In the rows, zero is written as 128.
Rows swapped in pairs by one turn or mirror: which row each one swaps with:
The rows were stretched afterwards, more along some directions than others.
J240: [123 131 123 125 124 123 136 131 145 117 131 141 137 119 163 157 144 142
 109 133 148 129 111 127 117 126  88]
J797: [138 113 139 121 125 143 139 138  96 110  89 100 111 112 134 149 143 135
 139 163 139 132 113 128 142 147 113]
J912: [114 149  91 127  97 141 121  99 158 119 157 139  88 123 151 134 101 108
 114 125 146 124 140 151 144 131 125]
J236: [123 127 126 117 130 142 166 141 105 125 127  97 141 109 144 130 110 156
 146 131 136 132 119 140 137 117 101]
J6: [118 126 132 141 116 164 118 118 110 111 112 160 136 169 105 123 119 132
 143 142  89 115 119 130 148 114 106]
J830: [102 124 122 124 119 148 139 108 141 106 145 127 106 168 145 148 126 128
 139 120 129 109 134 133 143 126 109]
J827: [112 126 120 115 138 132 172 135 125 127 129  94 152 118 144 121 110 162
 142 111 130 125 110 140 121 118 108]
J93: [115 129 125 123 139 145 171 130 120 122 129 107 157 124 144 135 123 159
 149 124 133 118 118 138 127 112  99]
J133: [112 150 101 128 106 128 146 110 127 102 116  93 123 119 164 156 113 156
 136 131 149 119 136 142 153 122 101]
J905: [114 153  88 118  97 132 126  99 161 112 152 128  96 123 167 121  95 117
 104 111 152 123 140 159 136 132 119]
J14: [128 158 111 148 129 141 124 123  94 127  84 141 145 132 119 118 122 116
 134 161 123  99 119 125 154 139 113]
J916: [125 132 124 146 139 141 105 129 114 122  86 124 102 124 119 127 127 129
 124 133 118 124 146 120 129 124 105]
J220: [107 121 137 159 117 151 138 145 108 113 115 136 124 120 113 116 119 140
 156 153 130 106 125 120 147 125 113]
J428: [ 77 115 117 144 113 142 157  94 133 104 122 134 119 156 147 130 138 141
 129 130 139 102 106 154 148 125 121]
J539: [111 133 115 120 131 147 157 130 111 118 124 103 146 119 143 136 102 154
 140 127 132 123 114 149 136 108 100]
J205: [144 135 115 135 115 129  97 147 113 112  91 122 154 110 122  98 127 113
 118 127 126 110 137 117 110 138 117]
J923: [140 114 143 121 123 141 145 134  97 116  95 103 107 108 135 140 147 135
 136 164 143 128 112 130 145 150 122]
J718: [112 155  86 115  90 135 122  97 169 123 153 136  97 132 159 117  89 118
 104 107 136 123 136 153 135 122 119]
J188: [155 117 116 153 127 141 125 120 150 122 136 141  94 131 123 124 118 124
 126 137 142 148 129 121 114 134 122]
J652: [130  98 144 143 120 141 128 117 148 133 130 129 128 130 124 137 119 134
 114 116 120 132 118 112 133 134 100]
J49: [151 112 136 149 127 138 153  93 159 137 129 124 139 147 125 137 148 143
 141 127 134 121 114  94 128 118  97]
J889: [ 98 130 106 129  95 143 151  97 113 126 129 133  96 127 148 109 127 134
  93 145 134  98 127 140 153 133 122]
J687: [146 142 115 140 130 121  98 125 168 105 138 151 143 159 147 125 133 152
 121 113 132 109 136  92 113 111 116]
J347: [108 130 121 121 133 146 166 134 109 118 125 105 144 120 138 129 111 152
 146 125 128 127 117 150 132 117 101]
J604: [123 147 109 152 120 160 123  86 127  98  97 163 130 152 133 129 133 103
 133 127 153  96 144 145 159 122 117]
J633: [125 122 132 140 152 139 146  96 144 118  89 111 159 149 126 132 140 157
 133 109 120  93 105 108 115 117 108]
J309: [120 131 129 126 127 132 138 126 136 122 126 163 133 126 144 144 142 135
 111 133 138 127 111 137 128 125  93]
J770: [116 153  90 117  98 134 129  98 160 125 153 126  96 120 155 122  91 114
 109 118 144 123 132 152 139 132 127]
J470: [133 110 149 131 154 140 124 133 119 109 115 121 130 124 141 115 114 114
 147 126 156 147 131 130 138 158 100]
J256: [127 145 124 139 138 143 118 118 123 109  79 106 109 148 135 128 112 128
 133 122 107 120 122  93 138 140 107]
J641: [145 124 123 156 104 151 122 109 134 104 114 135 134 118 144 169 115 125
 132 154 130 135 117 110 143 113  91]
J358: [131 144 109 137 129 153 112 109 125  94 102 156 133 113 158 146 115 128
 136 149 142 112 137 121 147 131 108]
J377: [107 132 126 143 123 139 110 109 170 127 138 154 132 167 139 125  99 126
 112  91 129 117 134 133 130 124 108]
J330: [101 125 116 169 130 147 121 111 158 124 142 150 130 143 117 149 131 114
 108 108 152 104 123 104 128 148 130]
J179: [117 124 121 113 129 143 162 144 118 124 129  98 147 109 146 124 106 153
 143 122 131 130 125 147 123 113  97]
J893: [104 154  83 121  95 133 122  94 163 111 147 129  89 132 161 133 100 121
 106 110 139 122 131 157 135 130 127]
J706: [ 78 128 117 149 110 157 156 104 107 115 105 136 114 143 114 118 137 140
 135 145 129 112 114 142 140 122 116]
J773: [123 128 119 122 137 142 161 137 109 127 120 101 144 117 131 129 113 153
 146 129 124 132 124 140 128 117 102]
J25: [134 127 131 140 136 127 170 134 122 134 104 129 134 116 107 127 161 153
 148 132 133 105  94 128 127 141 138]
J968: [122 128 117 115 139 138 163 137 115 117 123  99 155 116 146 118 110 159
 141 121 132 123 124 144 122 118  95]
J700: [109 155  90 116  96 136 122 108 159 119 152 123  93 119 160 117  80 117
 117 112 141 128 143 158 142 126 116]
J824: [125 113 120 124 144 129 137 126 168 122 138 121 122 135 144 143 137 167
 136 117 107 123 125  96 110 127 130]
J66: [109 159  88 117  95 139 129  95 157 118 150 131  94 131 157 130  90 116
 112 123 136 116 126 158 150 117 124]
J332: [117 115 114 124 124 129 153 132 140 111 110 124 151 109 141 139 130 167
 138 138 112 109  97 134 112 107 114]
J937: [148 113 102 125 147 140 137 109 125  96  71 106 161 150 132 144 133 153
 131 131 105 119 111 126 120 126 103]
J315: [118 138 129 166 124 157  98 120 106 120 122 135 119 141 113 121 103  99
 143 129 139 116 152  94 169 133 100]
J390: [120 143 128 162 118 155  98 116 112 118 124 138 115 147 116 124 107  98
 145 131 141 117 155  98 175 128 103]
J299: [101 138 127 151 112 142 127 131 138 130 125 153 115 119 148 140 134 127
 121 104 153 121 148 143 134 139 105]
J677: [163 131 125 132 121 137 102 128 126 124  97 147 152 161 144 124 121 128
 115 109 109 126 140 115 125 130 102]
J651: [139 115 137 117 122 141 148 139  95 120  92 102 109 103 128 137 148 134
 129 163 137 127 109 132 137 148 121]
J168: [131 156 112 130 127 116  95 124 159 113 137 152 121 160 141 120 126 146
 117 111 134 114 133 107 118 120 126]
J457: [121 132 119 117 131 142 168 140 118 124 123 103 155 111 149 123 107 161
 148 128 137 126 121 142 124 111  92]
J411: [110 162  89 124  93 143 114 105 152 118 151 133  89 123 154 127  87 107
 110 121 145 117 141 146 149 132 119]
J173: [122 124 111 141 121 156 160 111 118 145 127 156 154 102 100 105 135 138
 116 143 107 122 121 140 133 108  97]
J369: [103 157  93 123 100 135 127 108 162 118 150 131 103 120 158 123 100 115
 111 109 155 108 130 156 132 135 126]
J165: [118  94 136 133 141 140 132 112 140 120 145 133 102 135 143 142 146 144
 130 145 134 136 136 126 153 123 115]
J697: [116 152  89 123  96 136 122 101 162 111 153 126 100 125 159 137  99 117
 111 117 143 120 132 149 137 128 122]
J149: [149 109 139 143 149 140 109  97 128 120 116 146 128 144 125 149 145 114
 123 126 147 119 113 102 131 140 140]
J578: [113 113 147 150 117 157 129 127 106  98 118 140 141 126 150 148 165 139
 137 135 170 100 127 126 160 137 111]
J317: [151 149 107 141 126 113  86 131 166 110 133 150 134 153 141 132 125 148
 113 119 136 114 133  92 112 120 121]
J331: [121 141 128 167 124 154 100 119 112 121 132 137 113 139 116 118 102 101
 146 127 151 120 155  97 174 134 103]
J350: [114 131 121 123 124 131 134 125 136 108 111 148 130 125 158 144 138 142
 106 127 136 131 111 147 120 130  86]
J45: [148 126 142 146 151 139 152 108 113 129 118 109 127 125 146 119 116 158
 147 130 163 115 135 102 155 135  90]
J126: [117 130 120 123 132 144 163 140 106 129 126 105 150 112 135 119 105 147
 148 126 135 124 121 144 129 119 101]

J604 swaps with J937
J773 swaps with J912
J369 swaps with J827
J236 swaps with J411
J706 swaps with J49
J687 swaps with J350
J824 swaps with J299

Rows swapped in pairs by one turn or mirror: which row each one swaps with:
The rows were stretched afterwards, more along some directions than others.
J736: [135 132 136 113 155 120  91 136 136 127 144 135 108 151 138 152]
J484: [140 134 145 108 155 115 108 155 132 124 144 153 115 165 142 159]
J119: [129 140 133 130 195 131 152 122 121 107 142 154 136 123 148 161]
J423: [128 129 144 111 154 107 115 141 135 131 151 144 114 160 131 168]
J153: [107 143 137 136 156 127 121 119 116 113 153 153 130 145 144 148]
J91: [105 129 132 123 181 129 168 132 117 104 147 149 137 124 138 159]
J872: [121 129 146 130 159 141 124 131 109 117 140 148 124 129 145 160]
J883: [103 134 127 121 197 127 157 127 124 111 143 168 124 148 140 173]
J561: [125 121 123 119 168 112 126 142 143 139 139 154 108 137 119 156]
J370: [143 128 139 112 148 116 102 147 133 140 147 142 110 163 135 157]
J585: [111 142 132 117 153 128 137 108 110 107 152 148 139 137 145 155]
J287: [124 142 124 129 167 119 159 123 128 130 152 165 142 135 129 175]
J624: [115 132 134 123 209 130 175 115 115  97 145 158 138 124 152 167]
J42: [128 126 138 122 140 122 118 144 123 128 134 146 129 160 136 154]
J340: [114 134 132 122 172 126 174 113 111 108 147 162 145 108 144 158]
J745: [137 118 108 124 153 113 133 124 138 136 155 134 109 132 116 156]
J112: [123 123 123 116 177  98 141 141 158 136 132 151 122 150 116 163]
J834: [106 132 132 116 155 111 117 119 136 127 143 153 102 144 130 156]
J638: [116 141 139 111 186 111 120 127 111 120 141 152 117 154 141 168]
J931: [131 123 119 140 129 131 129 132 138 133 146 151 120 127 127 144]
J537: [109 147 145  97 188 122 119 144 121 120 129 157 103 159 151 161]
J156: [128 139 130 129 163 121 131 131 124 131 133 140 109 139 130 148]
J551: [118 126 137 100 179 116 139 119 122 103 140 138 140 144 144 162]
J730: [122 132 132  95 163 124 150 116 114 116 142 138 139 119 148 156]
J888: [126 135 122 120 150 128 139 118 122 130 124 133 128 120 126 154]
J69: [134 120 120 138 157 112 130 124 142 134 143 145 110 137 111 156]
J141: [131 132 126 110 141 111  99 123 139 133 140 141 108 141 133 154]
J520: [104 136 142 106 176 126 130 116 104 115 135 146 125 147 151 153]
J363: [135 129 116 157 144 127 126 123 135 135 156 147 115 135 116 151]
J735: [120 130 116 123 128 110 132 119 132 139 157 141 118 134 119 152]
J921: [117 139 128 135 184 108 115 133 127 128 156 165 117 163 123 171]
J202: [118 142 122 110 190 120 142 131 131 107 135 147 124 132 140 152]
J170: [123 128 135 110 167 111 127 141 139 122 113 150 120 138 122 161]
J950: [107 144 143 118 167 130 134 126 102 112 140 149 125 146 156 149]
J243: [112 136 132 119 161 133 115 130 109 117 132 149 106 152 158 140]
J728: [100 132 139 106 188 134 170 126 122 106 125 140 133 124 140 155]
J85: [140 130 136 128 174 134 156 132 118 124 151 155 139 142 148 163]
J903: [127 128 144 130 143 130 122 129 110 132 156 155 123 147 138 167]

J730 swaps with J735
J888 swaps with J287
J170 swaps with J883

Rows swapped in pairs by one turn or mirror: which row each one swaps with:
The rows were stretched afterwards, more along some directions than others.
J146: [151 171 119 160 122 199  76  91 132 162 123 137 166 172 126 148 142 129]
J927: [159 132 133 167 134 156 152  85 124 139  93 106 109 157 109 137 143 151]
J928: [153 173 141 155 130 200  75  50 138 176 108 109 138 155 121 156 138  87]
J800: [138 169 137 155  99 188  59  92 122 142 132 136 142 162 123 147 143 136]
J826: [155 163 161 162 144 177  87  71 146 161 101 159 156 160 126 158 128  96]
J114: [159 159 143 154 152 176  97  30 163 184  91 120 131 173 112 153 136  84]
J381: [162 162 167 170 131 178  81  63 149 158  95 164 152 163 113 157 131  93]
J450: [181 128 151 190 131 176  98  61 126 117 110 151 112 142 106 154 131 122]
J440: [166 160 131 146 143 195 104  75 122 162 103 135 104 160  80 145 146 116]
J971: [161 132 140 173 146 155 155  77 123 133  85 111 104 155 105 143 138 155]
J321: [197 128 144 192 140 180 138  59 115 131  59 153 133 154 119 152 118 140]
J86: [186 121 143 184 140 168 131  62 120 121  74 158 129 153 123 153 126 144]
J102: [186 114 144 194 145 160 145  54 129 119  68 155 129 147 115 155 123 142]
J642: [134 144 154 141 146 152  61  64 138 167 132 126 106 159 108 154 139 115]
J379: [168 132 139 183 134 169 159  66 124 130  97 113 104 152 103 149 139 157]
J492: [141 177 142 157 118 189 113  68 141 168 114 119 139 168 102 152 155  99]
J962: [139 163 133 154 145 196  85  78 104 159 124 124 115 169 128 158 128 118]
J316: [150 173 148 140 121 177 103  84 135 162 100 120 112 167 123 130 138 132]
J306: [188 125 136 189 150 173 135  59 120 123  70 156 137 155 112 159 128 145]
J714: [147 170 142 141 130 171 109  87 163 168  94 127 141 172 118 122 140 110]
J206: [162 133 141 144 124 152 130  70 134 142  75 118  76 165  93 141 137 101]
J904: [151 179 141 144 119 182  99  85 134 165  96 114 134 173 143 134 133 121]
J495: [158 160 170 148 137 175  91  79 134 161  90 164 141 159 122 149 127  97]
J946: [183 168 139 141 154 203 120  56 127 180  77 135 114 158 104 144 131 100]
J682: [160 125 139 165 139 160 155  77 113 138  90 111 100 155 103 144 137 158]
J829: [142 164 153 153 159 161  90  56 151 179 110 127 114 163 101 153 150 122]
J514: [151 169 120 153 125 184  76  98 138 160 134 137 163 162 118 144 153 136]
J5: [161 130 133 169 138 159 151  76 113 130  93 117  96 167 101 142 138 159]
J626: [155 178 133 145 112 186 106  81 140 160  93 114 127 168 126 132 139 127]
J477: [135 171 148 154 117 172 106  75 153 164 116 124 136 163  92 148 152 102]
J435: [133 147 150 122 168 144  83  72 153 164 120 137 109 168 110 139 141  99]
J850: [186 116 149 192 152 173 148  47 123 124  66 157 122 153 118 157 121 146]
J441: [190 114 158 202 144 174 123  42 123 121  74 159 119 148 107 161 120 145]
J859: [156 122 134 166 134 146 153  81 118 129  92 111 100 153 103 142 138 154]
J746: [171 141 136 135 133 167 125  76 118 143  77 109  92 181 115 131 124  98]
J73: [188 121 143 179 147 173 133  66 113 126  72 154 128 160 125 156 115 144]
J554: [178 123 147 190 141 173  98  52 137 115 112 151 100 140  89 166 130 128]
J203: [159 123 141 162 147 153 154  61 126 138  80 110  89 173  97 141 133 143]
J233: [145 181 141 140 122 183 105  73 138 174 113 113 133 168 101 150 153 102]
J610: [162 164 149 167 143 206  98  59 112 154  78 135 107 173 127 154 114 102]
J954: [140 161 122 159 123 178  72 108 139 148 139 142 158 159 124 144 143 144]
J349: [168 120 148 198 130 166 100  63 142 123 101 159 116 138  99 165 135 112]
J7: [168 160 142 154 150 180  93  37 170 189  89 123 127 173 104 152 141  80]
J885: [188 128 144 188 141 168 143  64 126 139  60 160 135 149 116 152 132 127]
J431: [156 136 134 163 127 155 147  86 109 143  88 116 103 160 106 144 147 143]
J320: [167 139 136 153 144 173 121  61 132 141  79 111  92 175 106 147 119 102]
J393: [155 161 166 159 127 174  85  68 144 155  90 162 147 164 115 154 127  93]
J749: [158 174 131 158 152 193  78  51 138 191  91 126 155 179 116 163 140 100]
J21: [143 177 149 145 116 175 100  72 142 170 108 118 129 176  97 147 149  97]
J574: [138 148 153 151 136 163  52  60 135 161 133 127 100 166 111 162 139 114]

J431 swaps with J885
J435 swaps with J928
J73 swaps with J379
J86 swaps with J927

